The rows of M fall into a few groups, and each row is roughly a mix of its group's hidden directions.
M (140 x 10):
[[ 13  36  13  29 -15  17  12   0  10  29]
 [ 11 -28   8 -18  13  33  -2 -16 -10 -34]
 [ -6  20  31  22 -10  17   3  22  -4  35]
 [ -6  -9 -16  41 -13   9  -1 -33   4  25]
 [  3 -26  -4 -46  18  -5 -15  25   5  -4]
 [-12   2  23  16 -18 -23  14  35  -3  28]
 [  2 -51  -9 -13  -4   0  -9   9 -18 -27]
 [ -4  24  13  37 -13  14  15  -9  26  23]
 [ -9  31   0  19  -9   2  31  -1  14  38]
 [  2  45  -8  32  -8 -27   2  -4   9   2]
 [ -3 -40 -33 -15   9   7   7  30  -7  -6]
 [ -3 -45 -19 -26 -14   0 -24   3 -14   4]
 [ -4  36 -30  -6   8   1  24 -31 -13   0]
 [ 33  40 -16   9   3  -5  -5 -25  -5 -17]
 [ 17  43  -9 -16   6   4   6   4 -17  34]
 [  0   8  18   1  11  42  35  12  -9  18]
 [-10  -5   8   5 -15 -11  14  57 -10   0]
 [-10  47  15   3  -1 -14   1 -22  24 -16]
 [-30 -38   6 -19 -17 -23   5  20   0  -2]
 [ 10 -19 -13 -20  15  29 -13 -27  -3 -32]
 [ 11 -30  19 -31  13  -2 -20  18  10 -25]
 [  7  16   8  44 -23 -18   7   3  11  27]
 [-30  -4   6 -21  -1  -6   5  44  -4  25]
 [ 11   4 -29  -8  11 -23 -47  -7   2 -10]
 [ 11  23 -42  27  12 -12  -2 -21   9   8]
 [-11 -26  14 -45  16   9   2  19   1 -18]
 [ 22  25  24  34 -19 -20 -10  -4  13  14]
 [ -3  32 -14  24  -5 -22  19  21 -17  25]
 [ 16   7  -3  -5  12   2 -28 -52   7  -7]
 [ 11  -1 -18 -10  22  36 -11 -36   0 -18]
 [  1  28 -28   6  33   8   0 -30  16 -12]
 [  6  32   7  20 -22 -41   9  10   9  10]
 [-14  12  19   8 -24  -4  28  31   3  31]
 [ 26  25  -4  24  -5 -18 -29 -25  -4  17]
 [ 32  10 -25  20  -4  -2 -18 -30 -18 -17]
 [  6   2  10 -30  28  30  17  28   0  17]
 [-29 -10   1 -24  -4 -11  37  22 -21   9]
 [  0 -10   8  45 -38 -11   6  -5  -4  14]
 [-16  15  17  26 -20  16  19  12 -15  34]
 [-19 -19  -7 -45  14 -11 -12  18  -2 -21]
 [  0 -34 -30  -1   5 -13 -14 -22 -30 -15]
 [  5 -43  -9 -16   4  17 -15 -25  -6 -25]
 [ 18   0 -23  33 -24 -26 -12 -23 -10  -5]
 [ 11   6 -18 -39  26   5 -10 -15   3 -31]
 [ 19  48   8  12   6  19   2  -5  18  22]
 [-12  46  19   8 -12  -7  17   1  21  21]
 [-11 -40  -5 -32  16  28   7  -6  -1 -13]
 [ -7 -12   9  19 -21 -35  -2  29 -10  27]
 [ 11  55  -7  -3  19 -15   3   4   7  15]
 [ 23  38   2 -17  17  17  -8   1  -2  34]
 [-19  -6  17  -3  -7  14  33  40  -4  20]
 [ -7 -30  22   2 -19 -18  10  37 -19  11]
 [-23  -6  13  12  -4  19  45  14  -7  23]
 [ 28  45  -5  -1  15  16  -5 -20   3 -17]
 [  9  -9 -18 -37  26  13 -10 -18  -2 -30]
 [  4  34 -19  30   3   8  17 -13   1  33]
 [  4   7  -4  48 -17  15   6 -24   2  23]
 [ 28   2 -30  26   4   5 -23 -26  10  19]
 [-11  20  30  -1 -16   9  20  28  23  23]
 [ 25  23 -10  23  -7 -22 -27 -29   1  11]
 [ -5  41  20  26  -8  -3  16 -25   8  17]
 [ 15  19 -11 -31  34  12   0 -20   1 -26]
 [ -3   8  -8 -19  25  41  -5 -25  17 -18]
 [  0  21   6  26 -31 -18  15   5   4  36]
 [ 13 -43 -19  -4  14   7 -20  -4 -21 -22]
 [ -4 -16 -15 -42  19  23   0 -13 -18 -22]
 [ 10  47 -17   8   7 -28 -18   2  10  11]
 [  4  47  19 -13   3   5  20  23   9  18]
 [ -2  -3  24  31 -17  -5  15  31  12  29]
 [-22 -11  18   7 -24  17  17  20  13  36]
 [-13 -13 -32 -11  22   6   9 -23  12 -35]
 [ -6 -35  13 -35  14  33   2  -6  -3  -2]
 [ 25  -4 -19  30  26  12 -16 -22 -24   7]
 [-20  -4   5  31 -21  16  24  -6   8  35]
 [-12  40  16  -7   2   9  20  14  21  29]
 [-18 -26  10 -25  10 -19  -1  15  10 -39]
 [-10   7  18  17 -18  -7  44  23 -11  18]
 [ -1  40  13  30 -11  -4  18  -7  21  20]
 [ -6 -41   8 -18   3  -4 -29   9   4 -32]
 [ -1  -7  -4  44 -25  13  13 -15  -9  28]
 [ 15  41  -8  18   0   7  22 -15  -1  31]
 [  4   7 -16 -18  25  34  -7 -32  10 -21]
 [ 24  30 -18  31  -4 -12  -4 -25  12  20]
 [  2 -43   2  -4 -16 -12 -16  -4 -16 -35]
 [ -9  -3  -4 -52  17 -23 -12  15   2  -8]
 [ -2  37  14  29  -7 -15 -14  14  12  29]
 [ -2  20  14  12 -31 -39  16  21   9  -8]
 [-24  -2  20 -40   1 -11   9  34  -7  -4]
 [ -1  -5   8 -44  19 -12  -9  23   2 -30]
 [-23 -38  33  -8 -14   4  17  18   9   9]
 [ 27  -4 -19 -13  11   9 -17 -33 -10 -33]
 [ -5  31   9  14 -12 -35   6  28   5  23]
 [-16 -12  16  -8  -4   6  20  44   1  31]
 [-27  -1   7 -22   5   5   6  43  -5  29]
 [-20 -20  11  38 -13   3   2 -15  33 -11]
 [ 16 -45  -5   3 -10  10  -5   9 -26  27]
 [ -3  -2 -27  -6 -10 -32  -8  35  10 -27]
 [ -9  27 -23 -16  26  -6  20 -22   1 -30]
 [ 19  51   0  26   1   2   6 -14   4  13]
 [ -8  11   5  11 -41 -29  17  22  10  19]
 [ -1  -5  35   1  -5  28   5  32  -7  31]
 [  3  44  20  15  -9 -24 -16 -14   8 -16]
 [-25   2  16  29 -10  20  27  -2  29  17]
 [  0  11  33 -21 -11  -9  15  43   2 -11]
 [-26 -20   4 -42  10  -1   6  30  -8 -10]
 [-19  14  31  -8 -30 -11  19  30  11  10]
 [ -7 -33 -26  23  -5   3 -18 -35  -2   9]
 [-12 -10  20  29 -27 -19   8  25  -1  29]
 [-26 -30  17  32 -21   7  16   2  19  -4]
 [ -2  19  17   5 -18 -42   7  34   3  11]
 [ 10  21 -17 -27  26  19  -2 -24   6 -29]
 [ 14  19 -23   9   3 -17 -41 -25  17  -2]
 [  1   6  38  12 -24 -10   7  30   2  28]
 [-10  29  23  29 -10 -29  19  13  15  -2]
 [  0  22  -2  19 -20 -21  -4  15   5  46]
 [ -8 -24 -12 -13  12  32  10 -21 -16 -33]
 [ 17  28 -13  20  35  10 -17 -28  -4   0]
 [-17   0  13  -2 -32 -14  24  39   7  14]
 [-15   7  27   7 -21  16  17  23  23  31]
 [  4  22   3  34   7  21  -2 -27  34   6]
 [ -7 -26  17   7 -27 -32  10  30 -13   4]
 [ 24 -21  21  -6 -12   4 -23 -28  16 -30]
 [ 31  -5 -23   2  -2 -14 -19 -33 -13 -27]
 [ -2   1  -2  45 -22  -8  10   8   8  36]
 [ -5  50  18  11 -15 -23  -1  -1  18   2]
 [-21 -42   7 -23 -13 -11   6  26 -13  -8]
 [-15  18   1  -5 -16 -35   8  44  -1  -3]
 [  2 -30  -9 -14  13 -19 -17  -4 -11 -44]
 [ 26   8   3  40 -16  -1 -29 -20  14   1]
 [ 25  41 -21  -6  22   6  -2 -17 -19  12]
 [ -8 -30  -1   0  -9   5  19  47 -16  10]
 [  2   9  -1 -47  27   7  -6  -7  -7 -29]
 [ -6  34  22   1 -12   7  18  20  19  33]
 [ -1   7  -2 -37  25 -24  -1   9  -2 -36]
 [  1  23  19  18 -22 -37   0  22  13  18]
 [  5  -8  11  28 -13  10  19   7 -20  44]
 [-15  -8  -9 -49  27 -10   1  12  -5 -17]
 [ -2 -17 -11  51 -20  -3  12  -3   9  19]
 [ 31  38 -23   0   9 -21  -9 -16  -9 -14]
 [ -2 -36  -4  39 -27  -5 -20  -7   3  -2]]

In each list below, one row fits none of the groups, and each other row fits one group, some only roughly. Which row is it?
- K_343: [  8  -5  22  48 -23 -18   2  16  -1   7]
- K_885: [-16 -11  27  -4 -13  25  12  31 -18  27]
- K_571: [15 50 21 10  7 14 16  6 16  3]
- K_634: [  7 -40  -8 -24  -1 -14  -4  11 -28 -24]
- K_771: [ -9  15  -1  35 -11 -20   1   9   5  43]
- K_229: [-25 -48  -5   2 -17 -10   4   2  -8 -24]
- K_397: [ -9  -3  -8  42 -27 -14   0   6   8  33]
- K_78: [ 21  -6 -11 -30  15  12  -7 -16  -8 -42]
- K_963: [-12  16   4  31 -14 -23   4  15   3  41]
- K_635: [ -2 -46 -17 -21  -2   0 -15   6 -29  -8]
- K_269: [ 10 -29  19 -28  -2  10 -27 -29  -7 -17]
- K_178: [ -7 -30  11  12 -25  -1  20  35 -21  13]
 => K_343
- K_614: [  2   6 -22  -8  21  -8 -23 -28  15 -38]
- K_202: [ 15  26 -10  17   7  11  -1 -37  15 -32]
- K_554: [  6  -8   1 -32  -1   5  -4 -15  16 -49]
- K_501: [ -8 -32 -25 -13   4  -1 -11 -23  -5 -39]
- K_633: [ 18 -21 -29   6  15  -3 -26 -31  -9 -21]
- K_517: [-16  31   7  22  -7  12  25  -9  22  30]
- K_512: [  4 -41 -19  21  -6 -13  -6   3 -24 -26]
- K_258: [-17  10  10  33 -26  -9  31   0   3  26]
- K_208: [-16   5  14 -29  18  23  16  38  11  10]
- K_916: [  5  32 -15  39  -4  -1  12 -18  -1  27]
 => K_202
- K_385: [-15 -32   2 -37   8  -5 -16  18  -1 -28]
- K_547: [-10  -9   3  42 -15  21  34  -8 -11  11]
- K_805: [11 48 -4 31  3 -1  5 -4  4 25]
- K_453: [ -5 -44   3  -9  -9 -17 -11  11 -12 -35]
- K_94: [  3  16 -13  31  -7  16   3 -23   5  43]
- K_661: [-15  10   3  32 -11 -18   6  19   2  43]
- K_415: [24 51  3  1  6  8  2  1 -4 27]
- K_430: [ 18 -21 -27  10  12  -2 -24 -36 -11 -15]
- K_792: [ -1 -35   3 -33  -4   2  -3  -1  -2 -41]
- K_617: [ -5 -48  -7   2   0  -6 -21 -11  -3 -32]
- K_680: [ -8  -4  23  27 -20 -13  10  29  -8  34]
- K_191: [ -9 -37  10 -22   8   0 -19  -7  16 -36]
 => K_191
